In the rows, 128 means zero.
One turn sends every row of this set to another row. A few are shown first. Where does it send the rows asked after them?
z885: [144 144 110 115 164 138 132 121 147  98 128  91 117 129 108 124 153 108
 130  94 117 153 101 150 117  88 102  93 157 112 110 147 106 125 126 123]
z847: [128 136 141 157 127 126 139 158 128 147 111 141 145 125 104 154  97 169
 124 147 116 122 119 118 136 136 141 160 121 126 144 121  98 116 140 136]
z323: [136 126 142 137 107 155 150 163 118 143 136 156 151 139 133 145 109 157
 109 145 123 124 132 120 147 136 126 144 128 130 140 120 111 119 151 137]
z316: [126 141 143 148 117 141 145 132 132  92 147 139 124 152 125 153 127 131
  92 141 156 110 137 112 118 123 145 158 163 124 110 120 140  99 120 110]
z480: [151 141 145 159 112 132 146 143 120 124 135 161 131 115 115 157 108 156
 114 159 125 129 147 109 122 151 144 155 141 102 133 134 119 125 119 121]
z648: [165 142 121 118 158 127 134 120 137 125 120 109 118  91  93 127 131 128
 157 113 101 157 118 138 116 102 106  88 133 101 128 157  94 137 121 137]
z686: [136 153 127 147 162 136 146 101 154  95 108 103 118 122 115 118 115 116
 140 111 114 144 129 136 121  91 115  86 137 115 141 160  95 110 124 133]
z919: [160 132 131 109 108 138 140 159 117 123 161 149 130 135 101 160 151 150
  98 146 141 141 119 121 131 127 136 155 165 113 103 114 137 137 123 111]
z355: [103 131 148 146 137 138 135 146 135 118 120 118 139 159 116 150 119 139
 105 122 142  94 108 120 122 114 135 170 148 151 103 107 120  96 139 123]
z86: [144 116 149 100 106 156 140 161 113 145 157 145 143 131 117 154 122 148
 117 122 135 108 126 117 138 119 126 149 136 140 103 115 127 123 146 132]
z535: [154 150 101 123 164 120 143  97 155 141 119 106 114 100  96 121 136 117
 153 113 101 165 110 147 102 108 110 115 142 117 112 156  99 128 112 120]
z460: [149 127 128 152 108 107 140 150 115 149 137 164 140 119 108 149 117 163
 139 155 137 131 132 112 137 143 136 146 138 116 157 127 108 134 141 128]
z422: [128 161 111 139 153 117 157  99 151 120 115 112 107 122 118 100 118 132
 146 107 120 159 114 126 117  81 106  84 145 123 135 146 105 129 110 126]
z73: [127 155  97 134 157 115 143 116 152 122 130 107 103 128 113 109 136 128
 139  88 118 163  94 140 115  89 100  93 157 118 122 144 106 136 113 112]
z846: [121 119 141 144 116 150 130 160 126 122 147 143 139 147 144 155 119 139
 103 114 139 102 120 128 124 137 120 160 132 135 113 114 109  98 154 125]
z598: [111 122 139 169 123 120 140 126 135 114 138 140 130 158 129 146 114 128
 117 126 165  95 132 117 123 128 144 160 161 136 131 128 123 106 142 113]
z212: [153 156 106 141 161 131 143 111 148 103 117 112 112 113 103 101 110 125
 128 103 114 148 116 126 105  87 111  83 144 146 138 157 110 111 115 138]
z708: [137 153 115 131 155 109 146 110 143 137 128 114 102 103 107 108 123 130
 161  97 111 155 111 130 104  92 100  93 147 115 118 150 104 147 108 122]
z701: [155 136 139 103 105 138 142 160 107 117 131 129 131 142 106 175 132 141
 105 133 158 130 111 112 126 120 131 172 158 138 121 130 141 148 134 117]
z539: [164 150 110 137 167 127 137 124 136 124 124 115 114  95  97 107 123 124
 140  97  96 153 112 131  94 102  99  95 152 134 123 156 109 131 116 138]
z136: [136 145 146 142 115 134 139 145 116  95 117 130 129 146 134 172 114 129
  97 133 168 115 122 108 112 128 131 178 147 143 129 130 127 119 134 115]
z379: [143 117 128 106 112 124 137 149 112 141 157 139 137 149 103 146 161 137
 125 135 160 123 112 121 134 113 125 152 177 139 109 108 141 137 142 118]
z176: [143 129 130  96 122 133 139 166 115 150 132 126 148 135  89 156 141 167
 121 141 133 128  97 121 137 111 125 156 142 144 103  98 121 132 138 134]
z24: [157 148  97 133 164 131 136 131 149 110 128 107 111 122  97 108 128 118
 118  84 101 159  94 142 111  90 109  88 161 136 127 152 115 128 122 128]
z640: [138 154  90 124 159 127 149  98 166 124 120 101 114 128 100 118 138 115
 130 106 109 172  98 156 118  97 121 109 155 121 118 154 108 118 117 114]
z956: [152 142 147 139 107 136 148 158 109 125 110 143 138 127 123 170 112 147
 111 150 138 139 127 109 124 146 132 171 144 126 150 137 121 145 135 123]
z933: [147 161 102 130 159 121 153  83 163 121 114 109 115 113 101 114 117 119
 145 121 112 160 120 136 113  93 121 103 135 128 127 158  99 107 111 123]

z885 turns into z648
z212 turns into z24
And these:
z919 turns into z480
z847 turns into z355
z422 turns into z73
z460 turns into z598
z701 turns into z956
z535 turns into z933
z86 turns into z323

One turn sends every row of this set to another row. A few are shown first. Where does it send the rows asked after them?
z245: [ 99 119 131 143 123 115 129 108 139 140 133 125 109 105 157 137 122 132
 129 125  96 133 146 136 113  81 104 113 141 106 124 100 127]
z222: [107 148 119 117  96 146 128 131 138 101 147  87 137 136 126 127 144 123
 140 116 149 148 129 128  96 132 146 153 113 158 129 133 128]
z328: [109 115 117 135 107 125 123 121 137 137 132 133 104  99 151 141 131 143
 118 115  95 132 124 119 100  79 127 105 133 109 109 100 125]
z329: [141 133 148 133 115 125 145  95 121 174 154 140 146 145 120 149 122 154
 117 119 124 113 164 129 135 123 136 134 145 130 115  83 135]
z230: [107 145 118 132 108 149 124 134 139 102 145  88 127 120 138 139 144 131
 131 117 130 143 126 135 100 129 127 149 114 166 135 148 131]
z937: [132 139 104  88 103 119 140 131 121 137 117 125 132 126 150 121 106 105
 138 111 141 101 130 152 146 123  86 101 128 142 121 148 143]
z759: [119 116 140 120 133 138 134 117 127 109  97 115 128 109 106 116 133  93
 130 123 146 112 100 103 143 123 145 144 110 154 119 109  86]
z528: [107 132 145 147 117 118 133 122 147 142 137 131 112 106 142 146 133 144
 118 121  92 141 135 125 119  93 107 109 141  94 113  96 121]
z663: [118 139 124 116 104 128 132 142 138 101 155  84 129 150 136 136 143 122
 124 121 136 129 135 114 100 127 121 163 124 162 138 141 137]
z862: [121 118 150 131 127 132 131 129 127 121  98 114 119 116  86 107 142  99
 125 117 159 117 102 116 141 129 163 137 118 151 121  98 103]
z742: [112 140 119 118  89 154 129 139 133 115 151  86 120 137 109 129 143 126
 157 113 135 135 136 144 106 118 135 162 132 147 129 139 139]
z364: [107 124 145 136  99 114 154 130 144 134 127 125 116 104 157 134 129 147
 127 139  99 141 128 107 109  98 101 119 147 103 111 105 123]
z534: [160 133  87 118 134 113 168 181 114 107 135 147 124 120 143 125 156 125
 136 125 141 106 122 134 141 144 125 115 126 117 113 110 131]
z430: [106 123 146 142 136 130 121 117 120 114  92 119 128 119  97 116 147 104
 136 115 147 125 108 102 122 115 154 137 114 161 118 119  96]
z740: [163 119  93 138 141 115 171 178 105 117 120 156 127 127 148 123 153 128
 137 130 135 117 141 136 129 143 124 105 127 122 119 101 133]
z20: [144 148 123  90 118 129 132 129 103 149 100 126 141 113 132 125 116 109
 144 116 140 104 137 150 142 108  87 112 139 123 126 154 138]
z120: [169 116  99 148 137 116 178 175 108 118 132 150 139 129 142 120 146 117
 141 132 147 113 130 127 132 136 136 109 124 114 111 106 135]
z444: [134 132 112 106 121 128 124 148 108 153 117 129 131 131 146 117  85 104
 122 115 142 112 117 138 147 105 110 105 125 126 120 161 135]
z863: [134 129 142 140 116 128 140  92 114 156 147 133 135 144 110 166 126 167
 123 122 118 118 151 125 142 142 144 134 149 143 113  85 134]
z407: [117 122 144 135 140 130 128 119 128 111  89 115 122 120  98 101 135  94
 131 105 150 108 109 110 129 138 157 136 117 157 126 107 106]
z918: [119 136 145 140 105 129 130 101  97 168 157 136 150 149 116 150 138 163
 118 127 120 115 153 128 142 126 146 126 137 143 123  95 132]
z367: [159 128 103 138 138 118 180 175 127 113 133 153 126 124 142 124 157 124
 135 129 142  95 143 146 118 130 125 111 127 110 105 113 138]
z585: [143 133 160 141 118 118 135 102 102 155 152 153 142 146 122 151 134 153
 122 133 123 128 162 141 132 140 147 126 149 142 117  91 131]
z930: [134 131 151 143 117 128 151 102 105 158 146 142 147 155 109 151 135 171
 120 129 120 116 136 132 144 132 142 137 155 138 108  89 129]
z127: [163 114  92 138 145 111 173 174 126 117 126 133 130 132 139 116 154 125
 128 112 142  96 130 139 132 146 125 111 127 112 111 103 119]
z408: [106 120 131 132 134 139 133 114 123 111  91 124 136 111  87 125 137 104
 134 117 146 119 101  99 143 126 156 138 115 162 123 100 118]
z343: [136 127 105  93 126 124 141 141 112 140 114 139 138 133 147 116 110 105
 138 108 149 108 131 141 161 111  91 109 137 133 112 156 140]

z930 turns into z120
z367 turns into z759
And these:
z328 turns into z20
z863 turns into z740
z408 turns into z585
z937 turns into z230
z329 turns into z534
z742 turns into z364
z222 turns into z528

